k770: [201 136 130  94 132]
k197: [131 101 129 110 148]
k498: [187  88 131 102 129]
k161: [176  87 136 109 132]
k193: [177  83 128 119 110]
k559: [170 143 132 122 134]
k506: [186 131 135 128 124]
k311: [176  87 155 127 172]
k798: [184 122 145 111 162]
k567: [208 119 140 104 120]
k635: [149 141 120 133 168]
rev: [129 102] : k498
rev: [132  94 130] : k770
rev: [136 201] : k770
which: [176  87 136 109 132] : k161
rev: [ 88 187] : k498
rev: [135 131] : k506
rev: [129 102 131] : k498

k798: [145 128 112 124 100 165 213]
k506: [152  97 123 118  96 147 179]
k311: [130 128 112 124 114 135 131]
k567: [117 137 144 113 116 144 143]
k193: [109 141  96 155 128 101 106]
k216: [117 137 127  97 148 117 110]
k635: [141 110 144 159  79 152 147]
which: [130 128 112 124 114 135 131] : k311
rev: [117 148  97 127 137 117] : k216
rev: [116 113] : k567
rev: [143 144 116 113 144 137] : k567
rev: [110 117 148  97] : k216
which: [117 137 127  97 148 117 110] : k216

k770: [139 141 123 102 103 150]
k567: [129 149 142  90 162 177]
k798: [121 146 145  93 157 179]
k216: [179 114 165 171 156 122]
k635: [178 106 162 175 160 116]
k161: [127 150 143  90 161 175]
k311: [112 139 116 113 105 175]
k559: [ 93 159 179 115 175 163]
k193: [114 153 172 145 161 197]
k506: [131 139 108 109  84 149]
k498: [192  92 161 172 145 121]
rev: [145 172 161] : k498
rev: [179 157  93] : k798
rev: [149  84 109 108 139] : k506

k506: [125 125 123 128 127 126 114 113 129 110]
k161: [117 125 126 127 133 121 129 181 128 182]
k798: [119 133 130 133 128 118 137 180 130 194]
k193: [130 134 130 132 130 127 135  99 129  97]
k635: [127 135 126 130 128 125 125 127 126 129]
k498: [131 130 134 125 139 130 118 149 127 151]
k197: [125 128 130 130 134 125 139 111 127 108]
k216: [155 146 130 132 134 146 125 100 128  96]
k311: [140 137 134 132 135 137 134 123 125 123]
k770: [125 128 130 130 134 125 139  90 127 108]
rev: [125 125 128 130 126 135] : k635
rev: [ 99 135 127 130 132 130] : k193
rev: [123 134 137 135] : k311
which: [125 128 130 130 134 125 139 111 127 108] : k197
rev: [126 127 125 125 128 130 126 135 127] : k635

k498: [166 123 182  78 137 144 171 155 199 181 114 101 153  79 152  92]
k216: [128 166 123 182  78 137 144 171 157 199 181 114 111 136 125 155]
k559: [ 76 137 136 130  48  71 143 120 107 147 178 127 152 146 114  79]
rev: [114 181 199 157 171 144 137  78 182 123 166] : k216
which: [166 123 182  78 137 144 171 155 199 181 114 101 153  79 152  92] : k498

k506: [133 177 133 183 214 108 124 133 141]
k798: [ 79 129  94 139  96 135 145 107  65]
k197: [205 156 127 134  51 136  86 127 154]
k311: [ 94 139  96  79 135 129 129  96  65]
k567: [ 75 139 206 114  90 136  97 206 124]
rev: [ 65 107] : k798
rev: [145 135  96 139] : k798
rev: [136  51 134 127] : k197
rev: [129 135  79  96 139  94] : k311

k197: [163 142 136 131 122  90 118 142 144 142  77 102 157 141 110 152 129 107
 123  68 127 128 141  88  80 158 152 113 149 116 106 171  99 110 106 152
 144 123 119 157 123 132  96 118 132 123 153  93 152 132 137]
k635: [121 139 133 153 122 160 130 107 128 125 160 144 141  82 102 124 110 112
 152 113 111 146 157 150 200 131 120 151 122 135 140 124 176 150 140 116
 168 153 113 113 130 120 107 144 100 117 112 136 133 122 168]
k216: [ 68 120 108  81 173 152 168 129 139 125  99 121 138 133 153 122 160 130
 107 128 144  99 117 120 151 120 125  77 152 128 102 136 104 134 139 100
 118 130 120 136 118 123  59 102 149 123 148  96 144 117 136]
k559: [140 131  94 146  92  93 112 134 121 134 190 122 167 143 149  88 159 111
 129 122 136 154 118 145 165 110 116 142 110 136 101 150 167 121 127  92
 154 161 138 138 153 111 143 168 119 135  91 104 127 103 149]
k567: [116 122  83  97 129 123 169 129 174 178 123 154 150 147 141 149 118 120
 142 120  98  88 121  97 144 114 118 126 127 134 112 149 167 130  93 108
 119 100 132 120 116 159 104 103 145 175  99  82 135 131 121]
k506: [140 115 101 125  88 104  80 126 110 133 145 104 157 166 128 122 160 130
 102 131 160 134 141 141 124 118 122 120 110 116  74 164 157 109 116  86
 130 112 103 124 161 154 139 146 168 149 106  78 108 120 128]
rev: [160 131 102] : k506
which: [140 115 101 125  88 104  80 126 110 133 145 104 157 166 128 122 160 130
 102 131 160 134 141 141 124 118 122 120 110 116  74 164 157 109 116  86
 130 112 103 124 161 154 139 146 168 149 106  78 108 120 128] : k506
rev: [128 107 130 160 122 153 133 138 121] : k216
rev: [136 117 144  96] : k216

k559: [140 127 132 130 130 130 147]
k506: [160 128 127 127 125 113 111]
k770: [125 128 129 130 128 110 114]
k197: [112 122 128 130 132 160 187]
k635: [117 127 129 126 131  90  84]
k216: [140 132 127 128 132  72  56]
rev: [127 132 140] : k216
which: [140 132 127 128 132  72  56] : k216
rev: [128 127 132] : k216
rev: [113 125] : k506

k311: [120 128 139 140 158 105 160 143 113 158 122 151 116 140  84 195 163 165
 130 123 146  91 151 139 157 144 145  87 134 142 156 118 140 115 125 161
  85 132 161 139  59 128 164 141 103 175 108 121 154  83 126  90 107 161
 116]
k635: [116 130 156 143 149  82 149 150 151 112 163 186 103 169  93 163 165 173
  93 115 138  86 132 109 144 116 134 106 167 138 166 112 136 113 112 112
  89 142 150  92 104 127 162 109  63 138 120 130 120  78 126 152 133 146
 118]
k193: [141 111 101 111 100 161 103 150 151 186 163  93 169 149 165 163 112  83
 158 125 118 148 112 126 102 123 109 177 110 107  97 155 109 132 145 118
 188 125 107 145 197 119 117 131 171  76 142 134 105 179 144 131 129 116
 124]
k161: [141 111 101 111 100 161  81 132 142  98 134 110 148 109 168  73  81  83
 158 125 118 148 112 126 102 123 109 177 110 107  97 155 109 132 145 118
 188 125 107 145 197 119 117 131 171  76 142 134 105 179 144 131 129 116
 121]
k559: [128 134 106 127 141 155 144 112  90 194  89 112 129 100 119 159 138 143
 160 155 153 124 153 152 129 151 140  82  91 139 113 129 128 127 142 173
 118 115 132 182  70 120 135 158 148 170 104 122 183 132 120  59 103 139
 126]
k770: [120 154 170 127 134 101 166 121 146 130 144 146 116 154 113 146 158 153
  66 134 111 150 109 114 125 108 120 105 164 142 150  95 146 127 107  85
  78 115 108  72 107 123 102 116  73 139 143 123 112  99 114 205 155  98
 169]
k197: [139 108  98 139 143 126  83 159 120 104 143 149 134 142 126 130 107 131
 175 113 148  67 139 139 131 125 130 161 111 121 117 174 124 118 156 167
 182 165 170 176 144 132 186 115 143 114 115 149 140 144 147  64 104 178
  69]
k498: [119 120 140 145 135 105 100 164 158  72 174 184 117 177 115 127 121 152
 128  91 140  64 129  99 135 115 125 173 150 122 141 156 134 125 124 124
 151 157 177 102 156 128 175 104  94 111 134 144 105 110 141 138 139 165
  88]
rev: [165 163  93 169 103 186 163 112 151 150 149] : k635
which: [141 111 101 111 100 161  81 132 142  98 134 110 148 109 168  73  81  83
 158 125 118 148 112 126 102 123 109 177 110 107  97 155 109 132 145 118
 188 125 107 145 197 119 117 131 171  76 142 134 105 179 144 131 129 116
 121] : k161

k770: [128 150 120 110 145 105 158 123]
k635: [122 121 115 125 180 149 170 124]
k498: [115 121 122 149 125 180 109 123]
k161: [122 176 121  98 164  40 142 137]
k197: [146 131 135 109 126  75 145 135]
k311: [110 116 120 157 122 200 103 121]
k193: [156 122 200 129 112  92 120 138]
rev: [180 125 149 122 121 115] : k498
rev: [200 122 157] : k311
rev: [110 120] : k770
rev: [121 176] : k161

k567: [156 106 195  85  84  93 187]
k216: [193  84  93  85 187 195 106]
k798: [177 182  91  94 199 101 189]
k635: [ 82  89  72 172 202 135 120]
k161: [197 185 165 100 153 163 144]
rev: [72 89 82] : k635
rev: [153 100 165 185 197] : k161
rev: [106 195 187  85  93  84] : k216

k311: [129 117  77  93  88 160 172 135 159 132 126 187 135 106 105 162 165 124
 150 174 109 148 163 117 117 183 143 150 124  86 118 101 119  89]
k635: [123 128  95 139 169 133 151 146 138 116  74 159 122 106  95 102 164 140
 125  95 140 145 119 154  94 133  86  98 136 127 134  74 153 129]
k216: [ 50  98 105  83 140  81 147 113 137  90 140 135 153 113 100 131 101 148
 117 142 123 155  97 107 118  71 133 196 119 130 122  98 117  82]
k193: [123 116 107 127 150 109 159 147 138 108 119 177 140 118  94 101 176 161
 110  92 148 161 118 168 128  98  79 123 125 111 119  93 201 119]
rev: [154 119 145 140  95 125 140 164 102  95] : k635
rev: [125 123  79] : k193

k498: [176 125 165 109  81  97 141  75 185 104 113 120 148 128 126 165  62 186
 115 116 117 118 163 125]
k311: [121 115  70  67 100  78 171 134 171  78  78 109 106  70 132 117 131  95
 187 111 199 150 143 132]
k635: [175 182 185 141 145 134 124  61 203  81 169 126  57 122 134  99 132 144
 102 121  96 102 173 138]
k197: [ 90 153 115 188 140 132 154 126 116  85 135 167 112 100 120 173 144 118
 101 112 114 135 132  84]
k559: [152 127  77  77  99 108 151 102 146 101  84 111 105  70 144  99 123 114
 125 157 190 122 149 142]
k567: [170 126 165 110  84  98 135  80 179 110 113 117 148 127 130 162  67 182
 113 114 117 117 166 125]
k798: [115 116 117 118 164 137 152 132 104  86 142 170 104 101 123 176 148 111
  94 107 113 143 132  87]
k193: [132  99 142 109 131 107 137 138 129 165 153 108 123 162 104 114 125  48
 118 127  89 107  66 177]
k770: [179 100 161 129 149 103 112 148 120  71 131 152  94 146 114 182  67 162
 113 130 103 101 156 131]
rev: [143 150 199] : k311
rev: [114 113 182  67 162 130] : k567
rev: [163 118 117 116 115] : k498
rev: [113 107  94 111] : k798

k798: [154 134 110 111 105 108 149]
k216: [125  83  94 180 169  87 114]
k311: [156 132 111 108 117 102 153]
k498: [140  94 180  83 169 102 108]
k567: [132 132 113 105 156 126 144]
k506: [127  88 146 142 187  61  97]
k770: [131 120 121 116 164 112 133]
rev: [169 180  94  83] : k216
rev: [ 61 187 142 146  88 127] : k506

k559: [130  89 146 158  96 173 152  87 128 139]
k161: [143 111 146 138 111  34  93 197 150 110]
k770: [135 106 133 143 111 146 138 109 121 130]
k197: [135 106 143 143 111 146 138 109 121 130]
rev: [197  93] : k161
rev: [152 173  96 158 146  89 130] : k559
which: [135 106 133 143 111 146 138 109 121 130] : k770

k798: [ 80 147  91  93  78 117 118 126 134 169 114 126 117  79 110 128 116 120
  87  78  63]
k559: [104 197 146 100 126 134 138 112 159 118 144 112  88 105 120 177 119 148
 107  97  94]
k311: [139 175 148 106 134 137 137  96 156 101 137 121  78 108 132 178 114 150
  99 104 127]
k567: [ 97 129  83 129 108 116 144 157  77 211 110 118 148 111 138 116 128 117
 144 131  64]
k635: [ 80 137  86  96  70 118 116 127  77 176 107 129 125  79 109 121 117 112
  79  76  59]
k216: [ 92 124 104 130 111 127 155 156  76 215 124 121 159 127 136  94 141 109
 156 142  78]
k770: [ 80 137  86  96  70 118 116 127 127 176 107 129 125  79 109 121 117 112
  79  76  59]
k498: [146  90 105 146 130 116 155 130  67 212 136 132 152 150 171 101 127 118
 139 148 124]
k506: [ 90 133  75 119  96 117 144 156  85 202 109 117 143  99 131  95 135 119
 133 124 155]
k161: [124 112  99 143 125 114 145 141  73 216 125 123 151 140 159  96 134 117
 141 139  92]
k193: [ 79 127  76 106  71 124 145 138 105 190 110 129 143  92 122 109 128 107
  94 107  61]
k197: [ 90 133  75 119  96 117 144 156  85 202 109 117 143  99 131  95 135 119
 133 124  59]
which: [ 80 147  91  93  78 117 118 126 134 169 114 126 117  79 110 128 116 120
  87  78  63] : k798
rev: [127 104  99] : k311

k193: [172 171 121 128 132  36  36  36  89 127 124  45]
k311: [197 128 198 126 133  68 178 128 121 127 126  51]
k161: [ 40 134  36  36 128  36 132 121  89 127 121 175]
k197: [193 119 197 197 128 198 123 133 152 128 131 105]
rev: [89 36 36 36] : k193
rev: [ 89 121 132  36] : k161
rev: [127 121 128] : k311
rev: [ 89 121 132  36 128  36  36] : k161
rev: [133 123 198 128 197] : k197
rev: [105 131 128 152 133 123 198 128 197] : k197

k506: [130  89 144 127 174 148 126 127 135 125 120 114 107 119 114 162 129 144
 138 137 146 157 141 107 130 121 142 147 148 127 127 127]
k197: [135 103 143 127 174 147 124 129 132 120 107 112 159 120 125 115 122 141
 145 141 144 154 133 111 195 129 136 148 150 131 130 131]
k559: [133  94 145 127 174 149 125 128 138 120 109 116 163 121 130 113 119 144
 142 140 146 158 138 108 167 125 140 149 151 129 129 129]
k635: [134  98 144 127 174 149 124 129 135 119 107 114 162 120 127 114 125 143
 144 141 145 156 135 109 106 127 138 149 151 130 130 130]
k798: [132  91 145 127 174 149 126 128 141 120 111 120 164 123 133 113 127 144
 140 139 146 158 140 107 124 123 141 148 150 128 128 128]
rev: [125 114 127 120 162 114 107 119 135 129] : k635
rev: [107 120 132 129 124 147 174 127 143 103 135] : k197
rev: [132 129 124 147 174 127 143 103] : k197

k506: [118 143 120 163  78 145 170 125 129 152 123 181 111 149 104 180 150 146]
k567: [118 143 120 163  78 145 170 125 129 149  96  96 104 160  47 166 131 111]
k311: [118 143 120 163 157 145 170 125 129 165  96  48 120 151 117 101 131 111]
k559: [163  78 145 168 125 129 149  96 138 172 126 101 117 151  48 120 126 127]
rev: [160 104  96  96 149 129 125 170 145  78] : k567
rev: [126 120  48 151 117 101 126 172 138  96 149 129] : k559
rev: [125 170 145 157] : k311
rev: [ 96 149 129 125 170 145  78 163] : k567
rev: [120  48 151 117 101] : k559
rev: [131 166  47 160 104  96  96 149 129 125] : k567

k798: [112 132 139 129 127  92  98]
k559: [112 132 139 129 127 145 127]
k770: [ 87 108 145 153 102 149 138]
k635: [124 108 145 153 102 149 138]
k216: [ 91 113  61  82 185 127 145]
rev: [82 61] : k216
which: [ 87 108 145 153 102 149 138] : k770
which: [112 132 139 129 127  92  98] : k798
which: [112 132 139 129 127 145 127] : k559
which: [124 108 145 153 102 149 138] : k635

k197: [129 131 130 128 127 130]
k567: [133 119 149 133 119 126]
k635: [126 126 118 128 128 126]
k216: [132 124 133 125 127 130]
k770: [133 130 128 126 129 129]
k193: [132 117 150 145 114 129]
k798: [119 132 117 129 130 126]
k311: [200 116 152 134 109 109]
k161: [129 127 130 128 131 126]
k559: [190 120 143 131 111 116]
k506: [208 114 157 137 104 110]
k498: [139 134 128 120 131 124]
rev: [114 145] : k193
rev: [131 128 130 127 129] : k161

k770: [120 180 135  69 100  91  82 158 108 114 130  92 141 183 137 136 120 103
 115 170  40 127  86]
k311: [125 128 132 123 122  99 109 149  94 117 121  88 171 175 125  72 114 109
 137 148  82 133  79]
k193: [126 127 131 125 124 107 115 143 103 120 122  98 160 163 125  87 118 114
 135 142  94 132  92]
k506: [130  82 128 172 143 117 140 133  93 124 115  97 183 152 115  93 128 120
 153 121 134 137  89]
k216: [134  41 125 214 160 128 165 123  87 128 109 100 199 138 105 104 138 127
 169 101 175 141  92]
k635: [132 130 123 133 136 165 151 101 173 142 138 181  71  67 133 201 146 153
 116 103 187 121 192]
k559: [122 206 131  50  98 124  93 136 160 127 195 140 100 110 148 141 117 126
  93 155  80 117 153]
k498: [124 184 131  72 107 125 102 134 150 127 140 141  88 128 142 136 120 126
 103 148  92 120 145]
k798: [133  50 125 205 156 126 160 125  89 127 110 100 195 140 107 103 136 126
 165 105 167 140  92]
k197: [122 160 134  90 109  95  93 154 104 116 127  92 152 179 132  72 108 106
 124 161  57 129  85]
k161: [127 163 127  96 119 144 124 119 163 134 140 162  76  98 139 168 132 139
 107 128 135 120 170]
rev: [142 128  88 141 140 127 150 134 102] : k498
rev: [ 67  71 181 138 142 173 101] : k635
rev: [140 195 100 110 127] : k798
rev: [153 120 128  93 115 152] : k506
which: [124 184 131  72 107 125 102 134 150 127 140 141  88 128 142 136 120 126
 103 148  92 120 145] : k498
rev: [120 136 137 183 141  92 130 114] : k770
rev: [153 120] : k506

k770: [151 104 142 117 104 102 142 141  92  99 135  87 140 146  90 145 139 136
 145  87 134 144  91 138  84  91 140 142  89 114  93 128 113 136 155 140
 128 147 140 108 138 134]
k311: [ 94 114 122 144 121 103 123 121 110 117 118 107 151 161 110 164 119 127
 137 109 111 141 118 117 113 173 150 120 107 131 118 107 130 113  90 121
 101  98 121 119 117 118]
k559: [ 93 157 112 137 167 156 109 113 185 165 114 187 101  99 182 105 112 107
 106 180 113 108 177 114 190 183 121 107 184 156 185 126 156 111  95 113
 121 100 111 154 119 112]
k216: [175 114 122 101 121 103 123 121 110 117 118 107 151 161 110 164 119 127
 137 109 111 141 118 117 113  97 150 120 107 131 118 107 130 113 184 121
 101 164 121 119 117 118]
k498: [ 93 157 152 137 167 156 109 113 185 165 114 187 101  99 182 105 112 107
 106 180 113 108 177 114 190 183 121 107 184 156 185 126 156 111  95 113
 121 100 111 154 119 112]
k567: [ 94 148 113 144 152 157 111 114 165 149 122 166 100  99 162  98 142 102
 108 161 120 101 152 113 162 173 122 112 166 142 158 135 143 115  90 115
 133  98 116 142 122 109]
k798: [184 108 115  96 118  96 115 115 105 110 112 102 153 165 103 170 112 117
 134 103 102 138 111 109 108  90 158 112 101 133 115 103 132 103 195 115
  93 169 115 115 112 109]
k506: [100 121 150 140  97 121 154 149  97 117 140 102 131 120 110 122 150 172
 137 114 158 150 114 164 107 105  90 156 106 102 103 142  97 167  93 145
 159 121 145 124 145 172]
rev: [ 93 114  89] : k770
which: [ 93 157 152 137 167 156 109 113 185 165 114 187 101  99 182 105 112 107
 106 180 113 108 177 114 190 183 121 107 184 156 185 126 156 111  95 113
 121 100 111 154 119 112] : k498
rev: [113 152 101 120 161 108 102] : k567

